In the data rows, the value 128 means zero.
What is the hidden score of each row? Scores go from 0 to 30, and 15 is about the middle. The score is a weighted sum of the row's numbers plus the product of two more (or one squared), each taken from its middle value.
[142 136 106 137 148 109 132 142 148 128 142 120 116 103 114 128 107 141
 120 121 123 142 107 142 126 118 115 108 160 138 151 151  98] -> 21
[149 144 102  78 151 125 152 102 111 116 112 133 101 125 106 116 116 138
 181 148 148 112 179 143 119 101 126 169 113 124 110 111 114] -> 13
[ 98 116 101 132 144 121 120 154 133 109 158 147 114 116 132 155 112 169
 104 161  97 122 101 148 147 125 160 132 141 153 150 150 119] -> 20
[166 144  87  84 165 131 161  73 169  85 181 105 125 121  86 187  95 182
  77 185  92 225 168 168 162  85  44  97  74 179 115 172  94] -> 12
[102 103 170 185 102 116 121 109  89 138 100 141 141 121 130  97 142 107
 140  99 202  86 125  83 130 142 168 160 160  76 100  95 129] -> 17
[116  77 103 114 129 164 100 141 107 127  96 123  48 126 143 139 189 122
 101 114 138 132 125 100  76 128 128 122 131 148 179 139 119] -> 11
[ 88 121 146 131 122  81  92 187 160 123 160 138 153  81 182 149 136 118
 141  89 135 143 122 110 120 120  93  88 115 149 149 136 105] -> 15
[122 134 126 117 119 138 151 117 147 132 123 144  94 133 154 118 164 142
 117 130 115 137 118  92 100 118 134 106 140 126 140 126 148] -> 6
[170 115 136 153 109 148 100  95 115 109 126 144 136 153 102 134 135 110
 105 115  94 113 114 135 172 135 142 129 119 109 100 133 132] -> 12
[109  88 111 113 135 155 108 136 117 130 104 124  66 121 147 129 183 116
 101 111 132 136 121  96  78 126 132 117 132 142 174 139 122] -> 14
[133 200 137 130 114 120 189 103 195 123 147 161 155 127 153 101 142 162
 141 148  91 140 118 105 125 113 146  97 159 113 112  97 167] -> 10
[140 148 173 129  81 181  88 166 122 180  57  65 118 116 125 137 109 105
 125 130 158 147 176 111  78 173  93 165 156  87 114  85 147] -> 13
[159 152  82  82 170 127 171  89 168  92 174 114 126 113  97 178  95 180
  90 184 105 217 163 172 153  87  49  95  92 170 121 177  87] -> 13
[146 147 107  80 157 124 146 104 110 123 114 137 102 140 107 118 118 137
 180 154 146 103 182 141 116 102 126 173 114 124 110 103 132] -> 18
[166 124 123 153 134 128 109 122 133 114 135 142 133 131 100 140 129 125
 114 125 114 119 110 136 159 134 124 117 140 124 126 140 121] -> 8
[176 112 128 144 109 140 100 103 120 121 127 132 141 150  92 132 135 109
 109 115  92 113 110 132 172 130 134 127 116 119 101 139 128] -> 12
[110 133 119 140 123 145  97 158 134 150 112 117 113 113 120 157 106 143
 124 144 118 136 134 141 129 135 137 152 145 121 139 130 140] -> 26
[141 142  84 113 178  96 158 135 165 119 156 111 115  79 114 144  83 173
 105 165 137 193 134 159 113 100  76  90 148 161 153 171  83] -> 22
[119 115 116 122 131 145 124 127 128 129 118 135  85 124 140 130 178 138
 104 123 131 130 118  98  88 124 131 116 134 136 158 124 144] -> 10
[105 168 170  86  98 158 130 154  99 176 101  88 137 160 188  70 136  71
  90 134 144 132 128 125 120 176 131 149 141 151 104  83 112] -> 18
[ 85 111 169 195 105 115 128 115  83 148 101 137 144 104 141  98 137 115
 153 103 216  91 120  77 116 138 179 155 179  77 111  88 124] -> 17
[ 86 104 174 193  95 111 129 119  86 149  98 129 140 115 136  99 133 116
 154  99 215  93 124  77 114 138 172 151 176  78 109  83 129] -> 11
[141 151 101  86 150 129 148 104 103 118 110 137 108 121 112 116 116 133
 181 155 146 115 186 139 114 109 127 174 124 115 108 105 115] -> 19
[121 137 116  89 198  76 122 123 145  92 138 132 131 197 110  98 103 120
 205 131 140  87 135 190 107 128 162 178  52 139 123 114 209] -> 19
[128 101 163 179  95 135 114 101  81 138  99 135 140 131 118 119 144 110
 131  94 164  93 134 103 145 140 163 159 140  85  92 104 134] -> 15
[ 78 102 174 193 104 115 129 111  82 149 100 129 136 105 135  97 133 116
 150 103 221  85 118  77 112 133 169 155 178  72 108  92 125] -> 16
[122  96 166 185 102 126 117 106  90 139  99 132 148 129 125 105 138 111
 144 102 177  89 125  88 143 141 166 155 138  80 102  97 133] -> 15
[ 85 102 168 194  95 117 126 116  80 148  98 134 145 117 137  94 135 113
 145 101 217  90 121  85 117 139 176 161 172  82 103  87 126] -> 17
[144 127 112 139 159 106 131 153 137 127 138 130 122  98 114 125 102 138
 123 132 127 142 101 142 132 121 108 103 162 135 150 154  96] -> 10
[161 148  81  92 168 126 168  84 171  95 175 109 124 122  94 180  85 178
  86 182 104 213 165 170 149  92  47  93  89 171 125 163  90] -> 13
[177 107 145 155 101 153  96  91 107 117 116 136 146 157  99 132 153 101
 113 108  99  98 121 128 178 137 145 146 110 106  94 136 135] -> 16
[146 210 153 135 110 127 222 101 204 133 134 173 182 142 127 112 167 178
 132 114  56 149 163  81 145 111 146  73 185 105  77  91 177] -> 11
[152 124 115 144 150 106 131 141 138 125 136 124 124 109 115 129 112 132
 113 128 120 137  98 137 138 125 120 106 151 133 139 150 103] -> 10
[164 125 115 147 137 124 114 129 133 123 139 130 134 121 109 132 117 129
 112 122 105 128 108 135 154 129 121 110 145 122 123 150 115] -> 22
[141 127 112 144 150 105 128 142 144 126 136 119 119 102 117 128 104 131
 113 135 122 135 111 137 128 126 119 101 159 141 150 153 106] -> 19
[172 119 128 155 111 145 101  96 118 114 126 140 139 156  98 135 143 111
 109 115  95 109 114 136 180 139 142 131 111 107  97 134 131] -> 15
[102 172 174  79  90 158 136 155  95 173 101  89 142 165 200  67 140  72
  96 145 145 124 123 125 127 178 135 153 139 154 114  85 110] -> 17
[110  87 107 114 129 159 102 137 111 134 103 123  60 119 138 135 185 130
 106 110 134 131 130 106  78 124 125 123 127 151 171 135 126] -> 14
[158 151  87  96 177 115 162 105 171 104 164 111 115 102 100 169  90 176
  92 179 115 203 148 167 138  94  64  83 113 171 142 168  83] -> 9
[141 152 102  86 130 139 151 111 108 113 118 138 100 111 111 126 123 146
 170 148 144 110 186 129 121  98 120 164 143 115 109 103 104] -> 15
[114 143 110  98 193  67 120 124 139  91 136 136 133 199 110 100  97 117
 209 138 148  93 130 193 114 125 158 171  57 146 120 114 213] -> 27
[168 100 151 161  98 160 100  89 101 118 114 144 147 160 101 127 139 113
 113 110 106 101 122 125 181 140 147 140 107  98  89 123 140] -> 11
[ 45  89 169 159 111  84  72 232 186 130 175 138 188  70 205 152 156 104
 105  54 141 163  70  92 118 136  78  54  87 167 164 141 110] -> 24
[130 143 114  90 127 128 135 128 119 123 120 138 109  89 127 135 128 127
 164 134 140 130 173 110 121  97 106 142 137 127 123 113  91] -> 16
[170 109 129 151 113 140 111 112 124 117 129 136 138 147 102 136 130 122
 117 117  97 118 112 132 165 136 132 123 117 122 108 145 120] -> 16
[149  99 164 174  94 140 110  88  94 121 102 146 147 151 115 123 148 111
 133 107 134  86 120 104 163 139 163 152 122  87  91 112 131] -> 10
[140 138 104 145 157 101 133 151 148 131 131 123 112 100 116 128 100 138
 117 127 128 145 101 147 125 122 111  97 163 137 145 154  96] -> 20
[ 50  61  47 126 177 116 172 148 118  48 209 211 120 102 154 183  62 204
  90 181 100 119  55 166 116  72 179  74 121 218 207 210 141] -> 27
[134 100 161 173  97 145 105  97  99 132 110 140 148 145 113 120 152 105
 132 101 151  91 121 103 154 141 164 157 120  90  97 106 137] -> 15
[103  66 107 109 131 167  86 165  85 147 102 104  41 112 140 144 183 104
 106 113 153 123 103 110  77 135 127 132 116 152 196 139 120] -> 14
[108  86 109 118 129 157 112 130 110 131 108 125  61 122 140 140 189 123
 105 116 135 132 125  95  77 125 121 119 130 141 170 141 128] -> 13
[144 216 156 139 115 123 221  98 210 126 146 165 180 141 129 102 162 172
 145 121  65 143 153  85 135 120 145  84 178 105  85  91 175] -> 12
[139 157 171 126  86 179  95 167 117 183  65  62 112 124 134 132 115 101
 122 133 157 149 181 112  78 170  97 169 150  92 118  77 143] -> 16
[128 134  97 135 170  93 146 163 163 130 144 115 111  74 118 128  88 156
 122 139 137 164 108 151 106 115  91  86 174 145 167 162  88] -> 18
[120 137 124 102 120 117 121 151 130 127 140 141 126  87 144 150 130 133
 154 124 139 133 153 106 128 100 100 132 138 129 123 123  92] -> 11
[109 174 168  78  94 158 132 155 101 170  94  91 139 164 198  70 141  74
  98 139 143 133 129 114 118 186 141 157 139 154 107  86 104] -> 17
[134 108 113 142 132 106 180 108  92 179 161 112  93 113  75 155 169 100
 186 124  95 129 108 115 159 132 137 127  85 112 119 170 103] -> 21
[117 120 120 114 124 141 134 124 138 130 118 142  90 126 140 122 175 132
 120 128 120 137 124  85  90 121 137 114 138 135 150 125 140] -> 10
[164 153  81  95 176 130 175  81 171  95 172 107 117 114  94 179  84 176
  77 181 100 217 157 173 151  86  47  87  89 174 124 175  89] -> 17
[169 105 145 158 100 152 103  87 114 123 124 137 143 164  97 130 149 108
 107 113  99 101 118 126 183 137 141 140 119 109  86 126 142] -> 11
[175 113 142 154 111 147 105  97 115 113 124 129 142 158 100 138 140 116
 110 116  94 109 111 130 177 138 146 130 114 111  97 132 137] -> 9
[171 112 123 149 112 149 105 109 125 116 122 137 132 155  97 133 132 117
 108 126  99 105 113 135 172 135 134 131 123 118 102 141 132] -> 18
[ 47  65  42 130 174 106 163 149 118  56 207 221 121  98 154 175  70 203
  96 182  96 112  48 172 125  73 185  80 123 214 204 211 130] -> 29
[140 103 164 179  93 141 106  92  94 117 109 136 151 148 113 114 143 107
 121 100 148  90 129 100 159 145 168 158 132  88  96 117 135] -> 28
[174 114 146 151 100 148 103  93 107 117 119 137 141 161  98 136 150 108
 106 118  89 100 116 130 181 133 144 139 110 106  94 126 132] -> 8
[ 79 105 175 193 107 111 127 110  80 146  93 134 136 116 138  93 133 121
 153 104 218  87 120  76 115 129 176 157 171  76  99  89 130] -> 19
[148 133 106 142 151 106 131 149 147 127 137 126 116  97 109 131 107 138
 115 132 122 139 108 143 131 128 110 106 155 139 148 160  99] -> 19
[ 59  51  50 134 173 130 166 151 109  62 191 213 113  91 140 197  53 208
 100 167 114 118  66 173  87  82 160  78 123 205 215 212 156] -> 21
[132 190 146 124 111 129 182 103 178 127 142 166 150 134 150  98 148 158
 140 149  99 141 115 106 124 107 143 103 151 117 111 102 169] -> 7
[110 132 122 107 118 116 112 158 138 131 146 144 130  80 151 142 128 127
 155 118 136 129 146 109 124 107 104 117 136 136 138 120  98] -> 15
[140 149 102  81 133 138 150 109 110 121 113 141 104 100 117 130 122 133
 163 146 145 120 182 124 122 100 119 161 137 120 111 111  93] -> 17
[116 110 112 119 130 150 130 125 133 131 109 136  74 124 144 123 180 129
 115 124 125 134 120  93  91 114 135 113 137 132 153 135 132] -> 15
[118 135 110  95 191  59 116 127 144  94 142 137 136 202 104  99 101 114
 212 132 147  84 127 199 111 133 169 180  56 145 115 124 219] -> 17
[113 142 113  88 190  70 116 120 139  99 137 132 131 201 108 106  99 115
 209 139 144  89 128 193 111 119 160 184  56 140 120 117 202] -> 22
[170 103 144 159 101 142  98  92 113 116 122 142 149 161  96 133 152 110
 112 113  96  99 119 128 178 141 149 139 105 104  85 127 138] -> 12
[ 48  59  48 122 170 115 165 147 114  54 205 216 117 101 161 185  65 208
  98 177 104 114  54 166 119  75 178  76 121 217 205 211 132] -> 20
[154 125 104 144 142 125 121 134 142 124 134 128 122 119 104 133 115 123
 117 124 114 127 114 139 150 122 122 110 142 131 134 148 111] -> 20
[135 137 154 140  97 172  84 164 125 177  49  64 117 107 108 155 104 118
 132 134 150 151 178 123  79 165  98 165 157  86 124  94 162] -> 17
[ 84 102 167 192  98 114 126 118  80 143 103 130 140 121 142  94 138 108
 151 102 218  89 126  77 123 137 177 153 174  77 112  93 127] -> 20
[ 86 102 166 195  99 117 126 123  81 145 100 135 137 112 139  85 140 114
 151 107 220  89 122  77 121 136 177 160 176  79 107  81 129] -> 17
[116  91 103 120 127 160 107 141 107 136  96 133  62 121 144 130 184 128
 101 116 136 133 123  86  86 125 125 130 128 140 170 144 126] -> 19
[120 136 114  86 194  76 115 119 142 102 147 135 140 203 103 105  99 120
 208 130 142  89 133 185 103 122 165 174  54 140 118 113 209] -> 15
[112 138 119  93 193  65 110 127 142  86 148 143 135 209 104  97  99 116
 214 126 151  87 124 194 107 129 167 175  50 151 118 121 215] -> 16
[124 134 134 145 113 158  94 161 136 162  95  94 112 107 109 164 104 139
 125 134 127 140 145 133 113 144 114 160 153 102 142 117 153] -> 19
[167 150  77  88 173 133 170  82 169  94 178 101 123 119  96 181  87 176
  78 187 100 221 168 171 157  87  48  99  86 175 128 178  86] -> 19
[111 127 130 112 125 105 107 165 141 132 147 138 139  86 157 151 124 126
 150 106 135 136 142 109 119 104  96 113 127 135 139 130  98] -> 14
[127 108 113 120 124 138 166 122  73 184 160 101 132 115  87 148 160 107
 166 104  92 124 112 131 133 151 125 133  85 110 168 171  90] -> 1
[145 128 109 141 149 108 130 149 145 124 133 125 122 103 110 138 100 139
 119 131 122 141 107 148 129 129 114  98 155 130 151 154 101] -> 13
[117 131 118  99 147 171 138 143  69 202 171  89 166 122 137 134 161 118
 142  83  98 110 122 146 112 163  97 134 101 104 218 169  81] -> 13
[129 141  99 131 171  94 149 159 157 129 152 116 115  69 121 134  87 153
 115 152 144 165 111 147 116 116 100  92 175 144 159 159  89] -> 14
[165 149  81  89 169 135 170  81 168  87 179 106 115 114  88 182  93 180
  84 185 100 224 171 177 153  88  46  94  76 184 119 167  87] -> 16
[147 134 101 148 155 101 138 148 154 132 143 129 116  97 116 129  96 140
 116 131 131 148 107 151 120 127 103 103 170 138 154 152  91] -> 15
[123 143 118  90 190  71 118 119 137  99 142 132 131 196 108 107  93 117
 211 135 152  83 136 191 108 126 157 177  55 133 119 123 211] -> 16
[119 137 116  92 193  74 123 124 139  92 147 133 139 198 111  98 101 122
 217 136 148  82 127 197 106 127 168 182  54 141 115 113 215] -> 15
[126 127 123 123 125 138 138 120 150 123 119 142 105 122 143 124 170 140
 113 127 110 134 125  94  98 120 134 113 146 138 143 123 142] -> 12
[138 143 154 143  99 169  77 165 127 178  64  73 117 110 107 158 104 135
 135 143 140 148 168 127  91 157 104 165 153  90 133 106 157] -> 17
[115 168 177  94  89 160 115 153 101 181  83  75 133 155 174  87 129  84
 102 137 149 134 146 118 101 174 122 159 148 125 118  82 120] -> 13
[ 83 103 175 197 100 109 121 116  79 152 104 137 142 108 140  94 138 114
 160 104 215  91 123  76 120 136 172 155 179  76 108  84 129] -> 13
[147 127 113 145 150 110 131 143 140 126 136 122 125 101 110 129 100 134
 115 132 113 137 108 141 135 122 115 105 163 129 149 150 108] -> 13
[120 118 119 134 108  87 133 106 164 141 163 109 102 135 150 122 112 138
 134 155 126 147 130 161 161 115 133 106 122 113  94 141  96] -> 28
[104 128 134 114 120 107 109 170 144 127 150 139 141  78 160 149 125 122
 149  97 130 142 130 106 127 112  91 108 118 143 143 128 100] -> 13
[169 110 135 155 114 152  96 104 123 120 122 135 140 152 106 133 143 119
 111 118  96 110 104 133 176 136 137 131 113 111 106 135 130] -> 12
[106 170 176  84  93 158 126 160  98 179  98  77 138 164 187  69 139  70
 100 141 147 130 132 117 118 178 131 154 137 149 110  79 102] -> 17
[142 146 107  84 124 131 148 121 115 122 116 134  96  97 115 143 126 142
 163 140 142 119 180 120 122  99 112 156 145 122 111 107  91] -> 9
[117 165 175  94  90 163 123 158 104 171  88  82 138 159 181  84 141  82
 101 136 147 136 139 125 110 181 131 155 143 131 113  86 112] -> 12
[147 141 106  78 163 107 142 104 117 112 126 131 110 153 106 116 118 135
 187 150 140  96 174 155 113 107 141 176  98 125 119 107 147] -> 12
[111 165 174 103  84 165 118 165 100 170  90  89 136 154 171  87 127  82
 106 133 151 139 145 125 103 186 125 156 152 129 111  79 121] -> 12
[142 134 108 142 158 106 130 150 143 131 138 131 125 102 112 127 103 139
 115 127 122 136 107 138 132 126 116 102 159 132 146 153 103] -> 21
[157 108 158 168  94 147 110  90  95 118 112 134 141 161 110 125 148 106
 125 105 119  91 122 113 172 137 153 155 117  92  87 115 137] -> 12
[160 152  80  96 173 126 171  93 168 100 172 105 123 113 102 174  91 176
  88 187 111 217 161 174 151  86  59  96  99 171 127 173  82] -> 17
[ 79 101 168 196  93 112 126 117  81 153 101 130 136 117 134 101 136 108
 151 100 217  91 127  75 121 144 174 149 169  75 103  78 129] -> 15
[169 115 134 154 113 141 104  98 123 116 119 142 142 157  94 134 142 111
 107 111  91 109 110 131 180 137 143 126 114 111 102 134 126] -> 13
[173 108 132 151 113 143 109 106 125 121 128 134 140 150 100 135 136 109
 109 114  90 111 117 133 172 135 139 132 115 106 109 140 124] -> 15
[109 102 170 182  94 129 116 104  87 142  99 136 137 122 128 109 138 111
 148 104 188  93 128  90 131 134 172 150 154  75  95  96 131] -> 13
[115 120 115 122 123 144 131 128 133 124 114 137  92 116 140 126 171 143
 110 118 122 139 129  92  90 117 123 113 140 131 152 125 132] -> 14
[111 141 115  85 190  68 115 124 150  91 145 141 134 201 111 106 103 116
 207 137 141  88 127 201 110 130 159 177  55 147 118 123 211] -> 18
[101 127 143 118 111  99 101 180 150 126 152 138 141  80 168 140 132 117
 149 108 135 137 139 111 120 117  98 100 123 145 144 121 103] -> 14
[126 143  88 127 183  93 163 159 163 124 146 115 109  78 115 135  78 159
 114 147 136 171 120 149  99 110  88  90 173 150 167 164  85] -> 22
[175 108 131 148 113 145 109 104 122 116 118 133 141 149  99 139 134 115
 116 115  97 116 117 136 171 136 141 120 121 118 105 135 126] -> 10
[130 156 175 111  83 171 100 162 111 185  72  71 125 134 148 114 125  91
 115 130 161 142 168 118  89 171 105 164 149 106 109  85 135] -> 13
[139 198 146 140 114 128 228 106 208 131 131 167 182 138 124 110 169 177
 129 106  56 142 176  75 151 111 144  83 188 110  79  96 176] -> 25
[167 107 148 156  95 148 103  93 105 115 117 136 149 166  92 137 148 101
 115 115  98  95 121 119 175 137 151 140 112 103  94 127 134] -> 11
[104 124 142 125 116  91  99 177 142 128 151 142 149  81 170 149 132 125
 145 102 135 139 135 110 118 111  98  98 114 144 147 122  99] -> 12
[142 222 151 132 113 126 225 103 208 122 144 167 183 140 137  97 146 178
 146 135  71 144 142  92 141 111 149  83 174 104  81  90 176] -> 11
[115  84 109 117 126 156  98 143  98 134 108 129  55 117 140 134 188 120
  94 112 139 127 124  99  81 127 131 128 128 145 167 137 121] -> 12
[142 129 108 133 154 109 128 138 149 129 137 121 125 103 112 127 100 130
 114 129 124 138 107 145 137 126 113  95 161 134 147 150  98] -> 16
[110  88 107 107 130 159 105 143 103 131 103 126  55 122 136 135 190 129
 100 117 133 133 123  94  73 127 127 116 125 142 171 137 125] -> 9
[177 120 137 157 104 144  99  94 112 115 122 132 142 166 101 135 146 108
 114 110  87 107 113 127 175 133 138 133 113 111 101 132 134] -> 13
[164 151  84  87 174 127 168  73 169  97 178 107 123 119  94 181  95 175
  81 183 101 218 167 173 146  91  45  89  87 174 121 172  87] -> 13
[171 153  84  89 174 126 165  77 169  96 175 104 122 120  93 187  94 186
  77 184  98 219 170 175 163  84  54  90  81 174 116 166  93] -> 13
[149 133 117 145 154 106 125 145 146 126 134 126 121 103 113 127 103 133
 116 124 111 141 105 142 134 125 119 111 161 132 145 155 102] -> 22
[ 47  53  49 129 176 123 170 153 112  61 197 212 126  93 146 189  57 209
  97 178 111 116  57 169 103  78 169  79 113 211 209 214 145] -> 29
[177 111 142 159  93 159  97  85 109 111 117 137 141 162  96 132 143 110
 112 111  96  99 115 133 184 137 143 142 112 111  90 131 130] -> 15
[109  94 103 114 123 154 106 141 112 132 107 128  59 124 139 136 180 122
 106 119 137 133 128  98  78 121 125 128 126 141 176 141 123] -> 17
[139 201 140 127 115 125 198 101 200 129 147 168 174 129 152  93 146 167
 140 143  88 134 123 101 132 111 150  93 160 119  94  89 174] -> 11
[115 171 174  93  86 170 119 161 102 181  87  79 131 156 180  81 137  73
 105 138 147 128 150 115 116 180 115 159 150 131 112  82 123] -> 20
[133 110 103 137 134 117 175 117  90 178 163 107 106 114  64 152 166 102
 189 124  89 128 109 119 154 137 140 126  81 116 135 170 102] -> 22
[125 162 132 120 110 135 166 106 163 118 125 148 125 124 145 110 159 147
 124 139 106 131 117  99 112 115 145 102 140 126 134 114 154] -> 11
[115 125 124 100 116 111 121 152 136 126 135 141 130  82 149 152 131 124
 154 113 132 133 149 110 125 110 103 119 130 140 135 122  98] -> 9
[118 132 119 112 120 147 135 122 133 127 121 137  90 128 148 115 176 140
 115 130 116 134 127  92  92 122 133 115 139 138 151 126 141] -> 13
[137 207 145 125 112 115 195 101 196 121 147 166 159 133 147  94 135 164
 146 148  91 139 125 104 130 109 150 101 164 114  96  95 170] -> 7
[171 106 143 160 100 153 100  94 103 118 119 146 148 165  99 135 149 110
 116 108  97 104 122 126 180 146 148 136 109 104  94 130 141] -> 12
[131 134 101 132 163  92 138 156 153 135 147 124 113  88 123 124  86 147
 120 132 138 153 105 143 116 117  99 101 171 139 163 158  94] -> 18
[146 131 105 144 157 107 127 144 143 133 144 129 125 103 109 128 109 145
 120 125 120 141 104 141 127 121 115 104 157 126 145 148 106] -> 16
[112 136 114  95 196  67 115 127 141  94 155 137 131 206 113 103 102 117
 214 131 152  86 132 201 113 125 165 179  49 138 123 121 218] -> 19
[132  96 162 176  93 129 105  96  89 125  98 145 138 143 121 113 149 108
 135 110 160  88 128 105 159 140 169 152 132  77  93 106 137] -> 12
[ 83 101 175 188  96 116 124 117  80 146  94 137 140 102 137  97 132 109
 156  96 216  91 119  82 117 135 175 158 172  77 106  87 123] -> 12
[ 44  87 166 159 110  83  71 229 180 137 175 127 184  75 210 144 152 110
 107  58 138 159  81  98 120 136  81  52  84 174 162 153 114] -> 26
[124 112 111 116 142 150 160 130  70 196 163  97 138 116  93 137 169 111
 159  95 103 121 106 131 135 157 123 133  94 110 176 172  88] -> 1
[165 108 147 164  95 147 100  86 111 117 120 138 141 164 101 129 142 108
 107 116 100 100 120 115 177 135 145 144 108 100  86 126 134] -> 18
[160  95 162 165  94 140 106  90  95 121 110 141 144 161 105 130 148 102
 118 104 122  94 124 109 168 138 155 150 119  87  88 118 130] -> 7
[132 107 114 131 136 119 178 116  82 185 153 106 112 115  73 152 168 104
 186 117  91 125 109 120 153 140 128 132  80 108 149 173 102] -> 19
[109  66 106 109 136 167  83 158  91 134  96 112  49 121 138 141 186 115
 107 109 155 130 114 111  80 133 131 136 117 151 184 148 118] -> 9
[181 117 134 145 120 141 104 107 118 113 129 128 143 154 101 132 132 114
 103 109  95 114 117 140 169 136 135 130 116 120 105 141 128] -> 19
[146 215 153 125 107 119 214  98 208 125 138 171 186 137 143  95 155 176
 144 135  71 138 139  99 144 114 149  88 179 107  82  91 177] -> 6
[ 88 115 147 131 119  87  85 190 153 132 162 141 156  85 184 153 131 115
 137  85 140 141 112 113 120 123  95  88 110 153 153 130 115] -> 12
[151 110 153 167  93 144 103  94  97 119 107 144 148 157 112 131 149 109
 126 105 125  91 125 112 168 138 161 145 114  94  91 114 134] -> 15
[152  96 158 175  94 143 109  88  93 126 104 136 143 156 107 122 153 109
 131 100 135  95 128 113 162 133 160 152 127  86  97 112 136] -> 10
[ 94 101 166 191  99 114 125 113  81 146  99 132 141 114 136  98 144 116
 146  96 205  89 123  81 133 141 171 161 165  75 103  89 126] -> 15
[117 134 115 100 190  72 113 122 136 103 139 138 134 195 109  98  96 119
 212 131 148  90 128 195 110 130 159 176  61 139 121 114 210] -> 18
[122 162 175  91  93 164 133 160 106 173  90  74 139 154 179  84 132  81
 100 138 156 129 142 115 113 176 118 160 157 137 111  85 116] -> 11
[ 74 103 171 192 107 107 125 115  81 150  92 125 140 108 144  86 138 114
 148 105 223  87 118  79 117 132 172 157 174  74 102  88 129] -> 20
[112  72  99 111 132 165  91 149  98 133  92 111  44 117 136 136 184 115
 101 107 145 129 116 102  75 123 123 124 126 151 186 143 116] -> 12
[132 142  94 132 169  95 144 154 156 138 142 119 113  84 115 133  90 153
 116 142 141 164 109 149 105 118  95  99 173 148 166 162  82] -> 20
[ 93 122 135 116 118  81  99 191 152 135 160 142 143  80 184 146 139 118
 140  99 135 140 122 104 120 116  87  96 119 144 150 130 108] -> 11
[111  81 110 112 132 151 107 143 107 128  93 124  59 117 143 135 189 130
 108 114 133 133 120 110  77 121 125 123 128 147 178 139 124] -> 7
[162 105 155 172  93 149 105  86  97 120 110 141 149 158 102 131 150 108
 116 110 116  90 123 116 173 134 158 148 109  96  92 118 143] -> 15
[ 82 107 171 194  96 109 126 112  82 156 101 131 136 105 135  92 141 105
 155  93 221  89 122  77 116 133 168 158 183  73 105  84 126] -> 14
[135 139 146 139  94 174  84 168 127 176  57  78 116 107 111 160 103 133
 141 134 140 146 174 124  80 158  98 168 148  93 130 100 159] -> 19
[140 136 102 140 146 105 135 145 150 127 141 120 115  97 116 124  96 138
 121 132 131 143 110 143 126 123 106 100 161 132 153 159 101] -> 25
[150 147 104  80 134 137 153 107 111 125 115 139 101 112 109 128 118 135
 179 153 137 117 186 128 127  94 120 164 135 117 108 117 106] -> 15
[143 143 100  81 147 139 156  98 116 120 113 141  96 117 112 122 114 137
 179 153 142 110 183 133 118  95 133 176 129 129 107 105 106] -> 20
[130 144  93 128 173  86 151 165 155 130 147 119 107  75 123 129  88 153
 126 139 147 161 103 150 109 113  97 101 177 148 160 165  82] -> 21
[130 220 153 130 110 127 220  95 205 122 147 168 175 138 137  97 151 173
 141 143  71 141 141  97 136 112 146  82 172 104  87  93 171] -> 12
[173 111 136 160 106 149 107  96 119 115 121 131 146 160  94 134 140 110
 113 109  92 101 122 137 183 135 142 134 110 112 103 141 132] -> 21
[164 128 119 144 129 129 113 123 129 122 130 127 129 133 100 130 121 116
 112 119 103 125 110 141 146 133 128 119 141 126 124 147 118] -> 19
[131 153 173 126  87 171  93 162 118 190  63  71 123 127 143 129 110  98
 125 131 157 152 177 113  78 173 100 164 145  99 123  84 148] -> 17
[130 139 146 146  98 167  84 167 130 176  65  82 109 112 102 156 104 130
 127 132 141 140 172 137  91 161 104 169 153  92 141 110 161] -> 23
[152 145  89  97 179 113 166 101 171 103 168 106 116 107  98 162  86 172
  88 175 111 214 154 158 142  96  62  86 114 171 139 174  90] -> 15
[111 142 110  96 188  77 122 125 137 103 137 137 129 198 113 105 103 120
 213 135 147  86 133 191 112 123 161 176  60 137 121 116 203] -> 24
[137 142 160 140  88 171  84 168 121 177  58  65 108 105 102 152  98 125
 133 134 144 148 172 120  83 166  99 167 159  87 128  95 160] -> 12
[111 167 173  87  85 166 128 158 104 167  86  78 136 154 187  80 140  72
  98 132 142 134 137 118 118 186 125 158 152 141 113  87 107] -> 15
[171 119 129 155 119 144 107 109 120 118 133 130 137 145 104 125 136 118
 110 116  91 117 113 130 164 138 135 125 120 116 106 144 119] -> 27
[ 66 102 157 148 119  71  68 215 168 137 169 137 171  85 198 150 141 112
 125  69 131 147  87 104 122 126  95  63  93 158 160 143 118] -> 16
[145 139 108  78 133 137 150 112 111 126 116 139 100  96 118 142 127 139
 172 148 136 119 178 121 123 108 116 166 139 121 117 113  95] -> 6
[ 81 110 149 136 120  81  78 198 158 133 163 136 157  88 182 146 142 103
 138  83 132 145 106 109 130 126  88  72 104 165 154 128 107] -> 21
